Every row has a hidden score. In each pair, how much higher is the second row's than the first's? 10 means about the same, 20 much higher and 0 much lower. The score is a weighted sum of the row's numbers plus the product of two more (or one squared), each taken from its middle value.
np.array([38, -35, 30, -10, -24, -2, -27, -30, 26, -13])
np.array([20, -33, -6, -27, -7, -12, 11, 18, 14, -7]) 12
np.array([-64, 43, -3, 48, 22, -2, -10, 28, 4, -12])
np.array([-48, 25, 15, 30, -8, -24, -16, -13, 12, -15]) 6
np.array([-15, 26, -32, -6, 30, 23, 32, 0, -29, 28])
np.array([-43, 6, 28, 49, 10, -16, -32, 1, 32, -24]) 12
np.array([-13, 25, -33, -3, 32, 26, 27, 5, -27, 35])
np.array([-67, 48, -9, 40, 29, 5, -11, 31, -2, -4]) 12
np.array([-3, 30, -20, -33, -22, 2, 37, -19, -45, 16])
np.array([-44, 29, 14, 25, -14, -24, -10, -18, 6, -6]) 10
np.array([-59, 46, -5, 43, 32, -4, 2, 30, -4, -9])
np.array([5, -6, -11, -18, -13, -27, 35, -22, -11, 10]) 8
np.array([10, -19, 1, -17, -17, -32, 21, -33, 3, 5])
np.array([-28, 4, 28, 39, 12, -22, -39, 9, 35, -34]) 9
np.array([-25, 4, 23, 48, 12, -22, -37, 23, 25, -41])
np.array([39, -30, 31, -5, -25, -2, -19, -41, 18, -10]) 7
np.array([-2, -7, -23, -27, -5, -20, 23, 25, -12, 3])
np.array([12, -25, 35, 19, -16, -7, -38, -21, 32, -17]) 8
np.array([29, -42, 14, -17, -20, -18, -24, 5, 35, -20])
np.array([21, -33, 6, -24, -20, -29, -5, -1, 21, -16]) 11
np.array([40, -7, 20, -15, -28, -23, 19, -10, -33, -28])
np.array([-29, -4, 26, 49, 17, -14, -37, 13, 37, -26]) 9
np.array([26, -7, -9, -10, 19, 31, 10, 27, -10, -8])
np.array([38, -28, 25, -4, -45, 3, -5, 2, 8, -30]) 11
np.array([-21, 25, -24, 14, 45, 41, 2, 2, -6, 37])
np.array([0, -20, 36, 28, -15, -12, -29, -22, 33, -25]) 13
np.array([33, -26, 30, -1, -26, 3, -30, -27, 18, -19])
np.array([-8, 20, -23, 7, 41, 34, 10, -2, -17, 45]) 9
np.array([21, -26, 33, 9, -17, 2, -34, -27, 30, -16])
np.array([-6, 36, -20, -27, -19, -8, 28, -14, -40, 9]) 10
np.array([0, 31, -17, -35, -24, 5, 34, -22, -45, 15])
np.array([14, -25, 34, 13, -13, -6, -38, -21, 32, -24]) 12
np.array([5, 9, 13, 32, 20, 48, -18, -43, 6, 21])
np.array([26, -43, -6, -27, -9, -6, 1, 20, 27, -10]) 14
np.array([26, -26, 29, 3, -35, -18, -8, -29, 16, -22])
np.array([-29, 4, 24, 40, 9, -32, -36, 12, 31, -27]) 11
np.array([-10, 24, -30, 6, 41, 41, 5, 8, -17, 28])
np.array([18, -25, 24, -6, -27, -28, 0, -37, 18, -8]) 12
np.array([-27, 27, -30, 15, 44, 27, 15, 6, -12, 35])
np.array([14, -23, 37, 13, -20, -12, -28, -23, 26, -18]) 11
np.array([-13, -11, 34, 40, 1, -15, -39, -2, 39, -27])
np.array([17, 16, -23, -33, -10, 24, 37, 0, -42, 10]) 7
np.array([-37, 1, 30, 43, 5, -19, -32, -2, 33, -27])
np.array([1, -6, -16, -22, -10, -27, 32, 3, -11, 2]) 11
np.array([40, -36, 27, -9, -31, -12, -9, -39, 16, -10])
np.array([30, -25, 24, 1, -40, -7, -8, 0, 9, -36]) 12
np.array([10, 21, -21, -35, -12, 14, 35, -1, -42, 3])
np.array([-11, -5, -23, -12, 2, 0, 25, 24, -26, 19]) 13
np.array([-39, 34, 6, 10, -20, -27, 3, -23, -8, -2])
np.array([7, -13, -25, -24, 3, -8, 21, 25, -3, 6]) 13
np.array([-15, 21, -33, -5, 31, 19, 26, 9, -22, 40])
np.array([9, -6, -1, -5, 14, 48, 19, 3, -10, -3]) 15
np.array([-11, 28, -34, -7, 23, 12, 42, -9, -31, 31])
np.array([-7, 14, -40, -20, 16, 5, 29, 28, -25, 15]) 11
np.array([33, -28, 34, 0, -31, -6, -21, -31, 23, -15])
np.array([-39, 33, 10, 12, -16, -28, -9, -16, -3, -10]) 9
np.array([-8, 27, -25, -29, -12, -9, 39, -1, -38, 13])
np.array([14, -24, 21, -10, -26, -30, 1, -35, 15, -6]) 12
np.array([9, -4, 16, 28, 28, 52, -19, -21, 10, 5])
np.array([-4, 16, -4, 25, 40, 47, 0, -33, -1, 47]) 7
np.array([20, -28, 36, 13, -17, -10, -29, -26, 27, -20])
np.array([9, -18, 34, 17, -22, -16, -22, -28, 23, -22]) 10
np.array([-30, -5, 32, 46, 16, -15, -38, 6, 36, -27])
np.array([-31, 54, 11, 32, 5, -6, -6, -12, -20, 0]) 7
np.array([-3, 24, -7, 21, 37, 54, 2, -35, -9, 33])
np.array([39, -33, 27, -7, -38, -6, -3, -34, 11, -13]) 13
np.array([6, 2, 17, 30, 28, 49, -26, -29, 9, 13])
np.array([33, -21, 34, 8, -32, 5, -18, -18, 20, -29]) 15
np.array([13, -6, -4, -9, 10, 43, 20, 6, -12, -7])
np.array([9, -26, 34, 17, -17, -13, -36, -11, 36, -27]) 7
np.array([-36, 18, 17, 31, -3, -34, -27, 3, 14, -19])
np.array([-14, 28, -32, -2, 31, 32, 27, 6, -23, 33]) 8
np.array([-17, 25, 1, 5, -9, -44, -19, 24, 4, -28])
np.array([12, -19, -13, -15, 2, -15, 32, -12, -5, 16]) 11
np.array([-16, 10, -36, -2, 33, 12, 21, 25, -10, 21])
np.array([33, -37, 9, -16, -22, -18, 10, -26, 9, -3]) 12
np.array([-15, 25, -18, -19, -16, -9, 43, -22, -34, 22])
np.array([32, -17, 30, 6, -38, -2, -8, -19, 14, -37]) 15
np.array([1, 13, 15, 31, 17, 42, -20, -47, 1, 25])
np.array([19, -35, 25, -6, -20, -17, -33, 9, 36, -24]) 14
np.array([-30, -6, 30, 51, 16, -17, -39, 11, 39, -24])
np.array([-4, -9, -26, -9, 19, 13, 6, 38, -12, 32]) 8
np.array([11, -23, -13, -30, -9, -26, 13, 20, 6, -7])
np.array([-25, 15, -25, 10, 36, 16, 3, 26, -18, 55]) 8
np.array([-18, 38, -10, -20, -25, -5, 26, -24, -36, 10])
np.array([31, -42, 17, -14, -23, -13, -27, 9, 32, -26]) 14
np.array([-45, 26, 19, 23, -15, -28, -7, -25, 6, -9])
np.array([24, -25, 34, 10, -20, 6, -33, -24, 27, -18]) 11
np.array([21, -23, 36, 11, -18, -6, -38, -26, 27, -18])
np.array([9, -23, 5, -10, -38, -11, 12, 3, -12, -6]) 11
np.array([30, -42, 2, -27, -19, -8, -8, 16, 19, -18])
np.array([33, -34, 20, -5, -37, -9, 1, -13, 6, -18]) 10
np.array([-7, 0, -29, -14, 22, -1, 31, 18, -11, 18])
np.array([29, -40, -4, -25, -10, -15, 11, 13, 11, -5]) 11
np.array([-10, 16, -23, -17, -4, -10, 46, -24, -31, 24])
np.array([-26, 24, -29, 6, 41, 19, 21, 6, -17, 33]) 8
np.array([20, -26, 39, 13, -19, -10, -31, -27, 26, -19])
np.array([-16, 26, -31, -9, 23, 15, 46, -9, -31, 33]) 9
np.array([9, -2, 13, 31, 30, 48, -23, -31, 13, 10])
np.array([3, -20, -23, -26, 10, -6, 11, 45, 6, -3]) 13
np.array([31, -23, 25, 6, -45, -1, -17, 0, 14, -41])
np.array([-33, 27, 13, 16, -8, -34, -16, 0, 4, -14]) 6
np.array([-13, 28, -35, -3, 30, 25, 34, -4, -33, 31])
np.array([-43, 14, 24, 39, 1, -22, -29, -2, 20, -27]) 11
np.array([32, -25, 33, 0, -27, 6, -29, -29, 23, -10])
np.array([-3, 14, -15, 14, 40, 54, -8, -6, -3, 30]) 9
np.array([-9, 20, -34, -18, 15, 1, 40, 3, -28, 19])
np.array([-13, 28, -34, -5, 33, 22, 32, 6, -26, 28]) 9
np.array([21, -37, 18, -10, -13, -24, -34, 19, 39, -26])
np.array([19, -27, 38, 14, -18, -10, -31, -36, 29, -17]) 9
np.array([-8, 25, -32, -9, 29, 31, 30, 8, -30, 26])
np.array([0, 22, -36, -30, 13, 9, 33, 8, -37, 23]) 11
np.array([-1, -5, -11, -14, -13, -23, 35, -10, -15, 11])
np.array([-19, 6, -38, -7, 31, 7, 21, 33, -8, 19]) 9
np.array([-13, 11, -25, 0, 29, 2, 40, -5, -21, 27])
np.array([15, -5, 17, 28, 32, 40, -12, -15, 17, 14]) 12
np.array([17, -25, 36, 14, -18, -8, -36, -22, 30, -22])
np.array([-25, 21, -20, -16, -22, 0, 29, -2, -45, 44]) 11
np.array([-41, 9, 28, 48, 9, -18, -31, 2, 32, -25])
np.array([2, 18, -36, -30, 10, 9, 29, 17, -31, 13]) 8
np.array([-39, 31, 4, 8, -23, -27, 5, -24, -9, -1])
np.array([34, -28, 32, -1, -27, 1, -27, -29, 21, -14]) 11
np.array([30, -26, 29, 4, -37, -5, -12, -25, 13, -24])
np.array([-14, 25, -35, -8, 24, 13, 36, 7, -25, 28]) 9
np.array([-10, 22, -34, -19, 8, 1, 41, 2, -31, 23])
np.array([25, -44, -4, -33, -10, -3, -14, 28, 26, -12]) 11
np.array([-4, 24, 2, 31, 26, 33, -1, -58, -12, 40])
np.array([-3, 15, -5, 21, 39, 49, -2, -29, -6, 41]) 9
np.array([-21, 35, -7, -12, -25, -23, 12, -11, -24, 3])
np.array([26, -10, -7, -12, 18, 33, 8, 27, -13, -8]) 14
